In the rows, zero is written as 128.
R: a few groups of rows, each row roughly a mix of its group's hidden directions:
R (103 x 11):
[[112 117 126 162 103 124  88 154 152 121 157]
 [144 154 142 140 135 140 145 100 130 160 177]
 [ 79 125 130 134 134 120 105 129  97  92 151]
 [171 133 152 125 130 166 149 121 160 145 115]
 [136 107  98 116 113 106 121 153 134 129  75]
 [132 130 144 119 166 139 151 113  96 166 157]
 [108 107 116  99 112  71 129 117 122 148 127]
 [ 80 128 130 103 142 131 143 103 130  91 107]
 [159 119 153 150 111 156 147 141 119 158 162]
 [149 126  94 131  96 105 114 146 157 123  91]
 [126 150 128 152  90 128 103 122 169  98 141]
 [133 147 100 110 151 112 110 107 150 109  84]
 [105 109 120 104 111  70 125 119 131 152 131]
 [ 77 123 129 125 139 128 124 124 101  84 150]
 [179 134 125 125 118 136 141 135 161 158  99]
 [158 116  90 122 115 104 123 152 140 132  84]
 [136 113 128 161 103 150  87 152 154 111 139]
 [140 113 157 146 110 155 145 146 115 150 173]
 [ 90 127 135 137 149 136 112 121 107  85 163]
 [129 123 110 136  92 115 105 146 161  95  96]
 [156 119  92 123 112 101 116 151 143 131  85]
 [ 98 137 161 139 153 151 121 106 115 111 167]
 [ 69 123 126 114 141 115 135 109 116  93 130]
 [136 124 146 155 123 160  93 151 171 125 117]
 [ 99 134 100  95 150  99 119 119 119 101 100]
 [130 145 133 164 148 171 121 146 123 105 161]
 [152 139 102 155  93 115 103 138 168 122 129]
 [189 137 120 142 117 135 113 147 136 160 124]
 [166 127 123 157 112 118 107 154 116 164 154]
 [ 79 124 141 110 136 142 149 106 136  88 118]
 [ 79 123 131 106 151 127 144 112 111  88 135]
 [154 107 103 132 132 132 166 141 119 177 125]
 [141 123  91  99 122 117 151  99 108 139  90]
 [171 148  95 131 107 100 112 132 153 146 117]
 [138 140 137 160 132 181 119 149 140  97 126]
 [ 69 122 123 116 135 114 136 114 109  92 130]
 [165 134  97 128  95 104 123 142 153 154 109]
 [133 136 138 111 138 165 157 105 163 105 100]
 [172 139 127 116 138 150 153 121 166 129  97]
 [153 107 108 114 102 109 137 155 138 144  84]
 [145 145 138 162 131 183 127 142 135 101 124]
 [147 151 139 156 147 184 131 139 126 107 135]
 [ 79 125 108 112 145 102 123 122 106  92 132]
 [159 104 103 134 130 126 153 147 121 179 125]
 [168 129  93 116 136 105 134 140 120 170 110]
 [123 141 140 170 139 166 123 146 127 104 163]
 [147 110 124 163 112 176 119 136 135  92 130]
 [141 156 129 105 151 127 172 106  91 136 122]
 [136 155 137 126 150 137 151 102 110 160 171]
 [127 125 159 126 140 149 163 117 108 163 165]
 [121  96 129 153 111 140  87 148 166 115 132]
 [139 168 133 140 167 150 122 141 114 136 167]
 [130 147 142 126 156 141 148 106 103 158 173]
 [129 135 119 144  85 118 100 136 169 101 112]
 [113 123 151 116 166 148 160 113  92 142 148]
 [ 88 119 137 133 121 133  99 135 133  75 114]
 [176 140 109 117 130 113 123 137 152 155  92]
 [155 139 130 121 141 130 159 115 113 181 154]
 [113 129 134  93 122  85 146 113 132 155  94]
 [135 121 131 169 109 161  96 151 154 109 137]
 [139 142  95 107 132 125 162 108  80 119 120]
 [126 119 124  88 120  88 137 110 133 155  92]
 [142 136 135 170 115 173 120 144 130  97 144]
 [128 111 113 110 107 109 119 146 141 111  70]
 [121 103 127 160  77 138 119 139 146  98 118]
 [113 148 156 133 143 150 142 103 113 137 179]
 [114 132 146 175 110 153 125 149 133  98 156]
 [ 79 118 130 130 126 103 122 133  84 116 154]
 [ 83 118 150 142 125 145 129 124 104  98 165]
 [161 140  86 122 128  96 106 135 132 150  99]
 [111 139  89 113 141  93  93 133 121 104 106]
 [125 101 129 156 115 152  89 149 167 115 128]
 [112 117 145 172  93 134 137 135 124 100 161]
 [126 128 163 123 131 175 157 111 157 110 117]
 [ 95 110 158 158 103 109 134 134 133 115 166]
 [141 129  99 142 122  85 103 143  97 156 141]
 [100 134  97 100 154  95 120 113 124 103 103]
 [101 112 126 130 120 126 100 146 134  75  98]
 [134 137 127 109 137 154 154 109 167 102  90]
 [132 143 137 167 142 170 115 148 130 107 161]
 [ 68 120 134 111 140 115 137 110 121  95 125]
 [157 123  95  94 134 132 134 106 119 140  83]
 [140 115 156 153 103 157 144 145 115 148 168]
 [135 110 107 128 103 109 109 151 151 109  80]
 [ 91 118 159 139 126 159 140 121 115  99 162]
 [162 137  96 117 128  96 117 132 140 159  93]
 [ 82 105 159 129 148 152 129 126 107 100 134]
 [127 112 122  90 112  87 139 108 129 150  94]
 [ 95 121 162 128 163 152 134 114 102 113 153]
 [123 113 111 115 109 107 108 149 138 107  73]
 [129 113 110  87 122  89 142 103 116 151 105]
 [ 93 135 103  98 152 102 116 117 127  95 104]
 [120 100 112 100 102  84 124 113 138 149 103]
 [ 92 134 102 102 150 100 120 121 118  91 107]
 [125 113 122  87 118  82 146 105 114 148 110]
 [147 131  93 125 110 103 106 146 148 108  87]
 [115 129  91 133 127  81  97 144 101 130 138]
 [157 134 102 105 140 110 147 133 104 176 120]
 [ 96 129 166 147 117 153 121 116 143  93 155]
 [134 128 150 154 122 154  92 152 172 131 119]
 [187 137 122 130 123 145 130 132 158 157 112]
 [181 143 118 128 133 142 114 126 165 142 101]
 [133 115 135 113 127 123  88 141 174 149  96]]

one row of each group, then the others: which group is each in?
[122 125 142 117 146 125  84 153 173 147 114]
(88)
[118 117 107 129 112 112  95 147 144  90  88]
(26)
[179 142 118 124 137 140 116 121 168 145 102]
(9)

[147 129  97 138 128  84 102 148 102 154 141]
(9)
[105 131 137 109 132 152 149 103 161  98  93]
(9)
[136 149 115 150  87 120 100 128 170 106 132]
(26)
[139 157 130 156 120 156 134 147 100  95 160]
(88)
[129 112 114  85 119  88 139 106 121 149  99]
(88)
[131 111 123 164  83 153 121 138 138  92 120]
(88)
[137 118 163 151 119 163 151 135 116 134 171]
(9)
[177 128 137 150 107 144 128 135 141 172 133]
(9)
[127  96 112  98 105  97 123 111 143 144  90]
(88)
[168 134 111 125 133 175 136 119 119 112  93]
(88)
